In the data rows, zero lies at 4.5, halfway between 4 and 5.
Here is a table of points, one per row:
c(6, 4, 6, 3, 6, 0, 5, 3, 2, 3, 3, 7, 4, 4, 3, 2, 6, 4, 2, 5, 2, 4, 3, 1, 7, 4, 5, 5, 6, 4, 6, 5, 5, 4, 4, 6, 4, 2, 5)
c(7, 3, 5, 3, 6, 4, 9, 3, 6, 6, 6, 5, 4, 6, 2, 4, 6, 4, 8, 3, 6, 4, 3, 5, 2, 7, 4, 8, 6, 4, 1, 5, 5, 7, 5, 3, 8, 3, 5)
c(7, 4, 6, 7, 5, 4, 2, 6, 3, 4, 4, 2, 2, 4, 5, 5, 1, 3, 3, 3, 4, 2, 4, 7, 4, 4, 6, 5, 4, 5, 6, 6, 3, 7, 4, 3, 9, 5, 4)
c(4, 5, 5, 5, 5, 2, 5, 7, 5, 4, 2, 7, 7, 3, 2, 2, 4, 8, 5, 4, 6, 4, 5, 6, 5, 5, 4, 6, 1, 5, 5, 2, 5, 7, 7, 4, 8, 7, 2)
c(5, 3, 4, 3, 2, 4, 6, 4, 4, 4, 3, 4, 4, 5, 1, 1, 1, 5, 7, 4, 5, 5, 6, 5, 1, 5, 2, 4, 7, 4, 7, 1, 2, 4, 4, 2, 3, 4, 5)
c(5, 4, 6, 2, 5, 4, 5, 3, 6, 1, 3, 5, 3, 5, 5, 5, 4, 4, 5, 2, 5, 8, 4, 4, 2, 0, 2, 5, 0, 3, 5, 5, 6, 6, 6, 7, 3, 4, 5)
c(6, 2, 3, 9, 4, 4, 5, 4, 6, 2, 4, 2, 6, 6, 2, 6, 4, 6, 4, 7, 3, 3, 4, 6, 5, 4, 1, 5, 3, 5, 2, 4, 3, 4, 3, 6, 4, 4, 4)
c(5, 8, 4, 3, 5, 4, 7, 6, 3, 4, 7, 3, 6, 4, 3, 6, 2, 3, 6, 9, 4, 7, 7, 5, 4, 4, 5, 2, 3, 5, 3, 5, 5, 6, 5, 5, 6, 2, 3)
c(5, 5, 5, 4, 7, 7, 5, 7, 3, 3, 3, 3, 5, 5, 4, 5, 5, 4, 6, 4, 2, 4, 2, 5, 3, 8, 3, 5, 3, 3, 6, 4, 6, 0, 6, 4, 5, 3, 4)
c(7, 2, 8, 1, 5, 3, 3, 2, 5, 2, 7, 2, 7, 4, 3, 5, 6, 6, 6, 4, 4, 6, 5, 6, 6, 4, 5, 2, 3, 4, 5, 3, 2, 2, 5, 3, 5, 7, 6)
c(6, 6, 6, 5, 4, 6, 1, 6, 8, 6, 6, 2, 5, 4, 4, 3, 5, 4, 5, 6, 5, 5, 2, 1, 3, 5, 6, 5, 3, 2, 4, 2, 5, 6, 6, 2, 3, 4, 3)
c(4, 3, 7, 4, 6, 2, 4, 2, 5, 9, 4, 5, 4, 8, 4, 8, 4, 3, 6, 7, 8, 2, 6, 3, 5, 6, 3, 5, 2, 6, 6, 3, 5, 4, 4, 5, 3, 5, 3)
c(6, 6, 4, 3, 5, 4, 4, 3, 7, 7, 0, 4, 8, 5, 3, 4, 4, 0, 6, 4, 1, 5, 7, 4, 4, 5, 4, 5, 5, 4, 3, 6, 5, 5, 3, 6, 5, 9, 5)
c(6, 5, 6, 7, 6, 3, 6, 6, 3, 5, 3, 4, 5, 2, 4, 5, 5, 3, 3, 5, 8, 9, 3, 6, 3, 5, 5, 3, 6, 7, 4, 3, 6, 3, 6, 4, 3, 6, 6)
c(5, 2, 4, 4, 6, 4, 3, 5, 5, 3, 4, 2, 4, 4, 1, 4, 2, 3, 2, 4, 5, 6, 7, 0, 6, 9, 2, 4, 4, 6, 2, 3, 5, 5, 6, 6, 8, 5, 5)
c(3, 4, 5, 6, 4, 5, 7, 7, 6, 5, 5, 6, 4, 5, 5, 7, 7, 4, 3, 5, 4, 4, 8, 2, 3, 6, 4, 3, 4, 0, 6, 4, 1, 5, 6, 5, 7, 6, 8)
c(4, 5, 5, 3, 5, 2, 3, 4, 5, 4, 2, 2, 3, 5, 5, 8, 6, 7, 3, 3, 4, 5, 7, 5, 2, 5, 7, 7, 6, 5, 1, 0, 4, 4, 5, 4, 5, 4, 2)
c(4, 3, 5, 5, 5, 2, 4, 8, 5, 2, 5, 3, 2, 6, 6, 2, 5, 5, 9, 5, 4, 3, 7, 1, 6, 4, 5, 4, 4, 6, 3, 5, 5, 4, 5, 4, 2, 6, 6)
c(5, 1, 3, 4, 7, 7, 6, 6, 5, 3, 4, 5, 5, 7, 3, 5, 6, 2, 4, 3, 4, 4, 4, 4, 5, 6, 7, 3, 3, 8, 4, 4, 1, 7, 6, 4, 2, 6, 2)
c(3, 4, 6, 1, 3, 4, 4, 7, 8, 5, 3, 6, 4, 4, 5, 6, 4, 6, 1, 5, 4, 4, 4, 6, 4, 6, 4, 3, 4, 7, 3, 7, 6, 5, 5, 2, 3, 3, 8)
c(6, 5, 6, 3, 5, 6, 5, 4, 5, 3, 7, 3, 5, 5, 3, 4, 6, 7, 2, 6, 5, 4, 7, 3, 0, 6, 5, 8, 6, 7, 8, 6, 6, 4, 4, 5, 4, 7, 3)
c(4, 5, 6, 6, 6, 7, 7, 1, 5, 5, 3, 5, 5, 1, 4, 5, 1, 7, 5, 4, 4, 2, 5, 0, 5, 3, 6, 3, 4, 5, 2, 5, 4, 3, 6, 2, 4, 5, 4)
c(5, 3, 7, 5, 4, 6, 5, 4, 4, 5, 2, 3, 5, 9, 4, 3, 7, 4, 3, 5, 6, 5, 5, 2, 3, 2, 2, 0, 6, 5, 4, 4, 5, 4, 4, 4, 8, 4, 2)
c(6, 5, 2, 5, 5, 6, 4, 5, 3, 2, 4, 5, 8, 7, 6, 7, 3, 4, 3, 2, 6, 6, 7, 2, 7, 5, 3, 6, 5, 4, 6, 5, 8, 6, 4, 0, 4, 4, 5)
c(1, 6, 5, 5, 8, 4, 2, 6, 5, 5, 8, 7, 5, 4, 2, 6, 4, 4, 5, 1, 4, 6, 6, 4, 3, 3, 4, 4, 6, 5, 3, 4, 4, 3, 1, 5, 4, 4, 3)
c(7, 2, 7, 5, 7, 7, 3, 6, 6, 4, 2, 6, 7, 3, 4, 4, 5, 3, 5, 5, 7, 3, 9, 5, 4, 4, 6, 6, 4, 4, 4, 2, 3, 4, 4, 6, 5, 1, 6)
c(6, 7, 5, 5, 6, 5, 6, 4, 4, 3, 3, 5, 2, 6, 2, 3, 5, 6, 3, 3, 6, 4, 7, 5, 4, 8, 6, 1, 1, 2, 3, 3, 6, 5, 1, 5, 3, 6, 5)
c(6, 3, 2, 5, 1, 4, 3, 4, 4, 5, 5, 7, 6, 7, 5, 2, 3, 4, 3, 4, 6, 5, 5, 3, 2, 5, 7, 5, 2, 4, 2, 6, 3, 0, 6, 5, 5, 5, 4)
c(7, 2, 4, 6, 3, 6, 6, 5, 4, 8, 7, 4, 5, 3, 8, 4, 5, 5, 5, 2, 2, 4, 5, 5, 5, 5, 4, 4, 4, 7, 5, 0, 7, 6, 5, 7, 6, 4, 4)
c(5, 3, 0, 4, 9, 3, 4, 3, 7, 4, 5, 5, 3, 3, 6, 2, 6, 3, 4, 7, 5, 3, 6, 6, 2, 4, 4, 2, 4, 4, 6, 3, 6, 3, 5, 2, 7, 4, 4)
c(8, 5, 2, 2, 5, 5, 6, 8, 5, 7, 3, 3, 2, 3, 2, 6, 6, 6, 4, 3, 6, 5, 5, 2, 7, 3, 3, 5, 3, 6, 5, 5, 3, 0, 3, 4, 5, 5, 4)
c(2, 5, 2, 4, 4, 5, 2, 3, 3, 5, 3, 2, 7, 3, 3, 5, 8, 5, 7, 4, 7, 4, 4, 4, 3, 5, 5, 4, 4, 5, 5, 6, 4, 6, 4, 6, 5, 3, 7)
c(5, 2, 4, 3, 9, 4, 6, 6, 3, 6, 4, 2, 7, 7, 5, 4, 2, 7, 3, 7, 4, 6, 3, 3, 2, 4, 5, 6, 3, 4, 3, 1, 4, 6, 2, 4, 6, 5, 7)
c(6, 2, 4, 2, 4, 7, 2, 6, 1, 4, 4, 8, 3, 3, 3, 7, 5, 5, 5, 8, 5, 4, 3, 4, 4, 4, 3, 4, 6, 3, 2, 2, 6, 6, 4, 5, 4, 7, 4)
c(3, 6, 4, 4, 3, 5, 6, 4, 4, 4, 6, 3, 4, 5, 4, 3, 6, 0, 3, 5, 3, 3, 5, 5, 5, 3, 3, 8, 2, 5, 3, 0, 4, 4, 4, 2, 5, 6, 6)
c(6, 7, 5, 5, 5, 5, 3, 2, 6, 3, 3, 7, 3, 6, 7, 5, 5, 5, 7, 6, 4, 7, 4, 3, 4, 7, 2, 5, 3, 8, 4, 3, 0, 5, 2, 4, 7, 5, 5)
c(4, 6, 4, 1, 6, 6, 5, 5, 5, 5, 5, 3, 4, 4, 8, 2, 4, 5, 4, 4, 8, 4, 4, 6, 7, 6, 2, 5, 6, 2, 3, 5, 2, 5, 5, 7, 3, 5, 2)
c(3, 3, 5, 3, 3, 4, 7, 5, 7, 1, 4, 4, 6, 2, 5, 6, 4, 1, 4, 5, 8, 4, 3, 2, 4, 6, 6, 5, 4, 4, 6, 3, 5, 4, 1, 5, 6, 5, 2)
c(3, 5, 3, 5, 5, 7, 5, 4, 6, 4, 4, 5, 3, 8, 2, 4, 2, 5, 5, 6, 5, 5, 4, 5, 8, 3, 8, 6, 6, 5, 7, 2, 5, 3, 6, 7, 8, 4, 6)
c(2, 1, 6, 5, 5, 7, 5, 3, 4, 6, 4, 4, 4, 3, 4, 3, 6, 6, 4, 6, 3, 9, 7, 5, 6, 6, 5, 6, 3, 4, 4, 6, 5, 5, 2, 3, 5, 4, 2)
These points spread out most along one direction. How far along it is each point below, from 0 to 99? The average is 50, and the first point in the table lies past the average. One standard deviation of the points above along it is 16.
c(1, 6, 5, 5, 8, 4, 2, 6, 5, 5, 8, 7, 5, 4, 2, 6, 4, 4, 5, 1, 4, 6, 6, 4, 3, 3, 4, 4, 6, 5, 3, 4, 4, 3, 1, 5, 4, 4, 3) 70
c(4, 5, 6, 6, 6, 7, 7, 1, 5, 5, 3, 5, 5, 1, 4, 5, 1, 7, 5, 4, 4, 2, 5, 0, 5, 3, 6, 3, 4, 5, 2, 5, 4, 3, 6, 2, 4, 5, 4) 65
c(7, 3, 5, 3, 6, 4, 9, 3, 6, 6, 6, 5, 4, 6, 2, 4, 6, 4, 8, 3, 6, 4, 3, 5, 2, 7, 4, 8, 6, 4, 1, 5, 5, 7, 5, 3, 8, 3, 5) 18
c(7, 2, 8, 1, 5, 3, 3, 2, 5, 2, 7, 2, 7, 4, 3, 5, 6, 6, 6, 4, 4, 6, 5, 6, 6, 4, 5, 2, 3, 4, 5, 3, 2, 2, 5, 3, 5, 7, 6) 61
c(6, 6, 4, 3, 5, 4, 4, 3, 7, 7, 0, 4, 8, 5, 3, 4, 4, 0, 6, 4, 1, 5, 7, 4, 4, 5, 4, 5, 5, 4, 3, 6, 5, 5, 3, 6, 5, 9, 5) 54
c(6, 2, 4, 2, 4, 7, 2, 6, 1, 4, 4, 8, 3, 3, 3, 7, 5, 5, 5, 8, 5, 4, 3, 4, 4, 4, 3, 4, 6, 3, 2, 2, 6, 6, 4, 5, 4, 7, 4) 54
c(5, 3, 7, 5, 4, 6, 5, 4, 4, 5, 2, 3, 5, 9, 4, 3, 7, 4, 3, 5, 6, 5, 5, 2, 3, 2, 2, 0, 6, 5, 4, 4, 5, 4, 4, 4, 8, 4, 2) 48
c(3, 4, 6, 1, 3, 4, 4, 7, 8, 5, 3, 6, 4, 4, 5, 6, 4, 6, 1, 5, 4, 4, 4, 6, 4, 6, 4, 3, 4, 7, 3, 7, 6, 5, 5, 2, 3, 3, 8) 79
c(6, 5, 2, 5, 5, 6, 4, 5, 3, 2, 4, 5, 8, 7, 6, 7, 3, 4, 3, 2, 6, 6, 7, 2, 7, 5, 3, 6, 5, 4, 6, 5, 8, 6, 4, 0, 4, 4, 5) 65
c(4, 6, 4, 1, 6, 6, 5, 5, 5, 5, 5, 3, 4, 4, 8, 2, 4, 5, 4, 4, 8, 4, 4, 6, 7, 6, 2, 5, 6, 2, 3, 5, 2, 5, 5, 7, 3, 5, 2) 60
c(6, 3, 2, 5, 1, 4, 3, 4, 4, 5, 5, 7, 6, 7, 5, 2, 3, 4, 3, 4, 6, 5, 5, 3, 2, 5, 7, 5, 2, 4, 2, 6, 3, 0, 6, 5, 5, 5, 4) 58
c(4, 3, 7, 4, 6, 2, 4, 2, 5, 9, 4, 5, 4, 8, 4, 8, 4, 3, 6, 7, 8, 2, 6, 3, 5, 6, 3, 5, 2, 6, 6, 3, 5, 4, 4, 5, 3, 5, 3) 51
c(5, 2, 4, 4, 6, 4, 3, 5, 5, 3, 4, 2, 4, 4, 1, 4, 2, 3, 2, 4, 5, 6, 7, 0, 6, 9, 2, 4, 4, 6, 2, 3, 5, 5, 6, 6, 8, 5, 5) 44
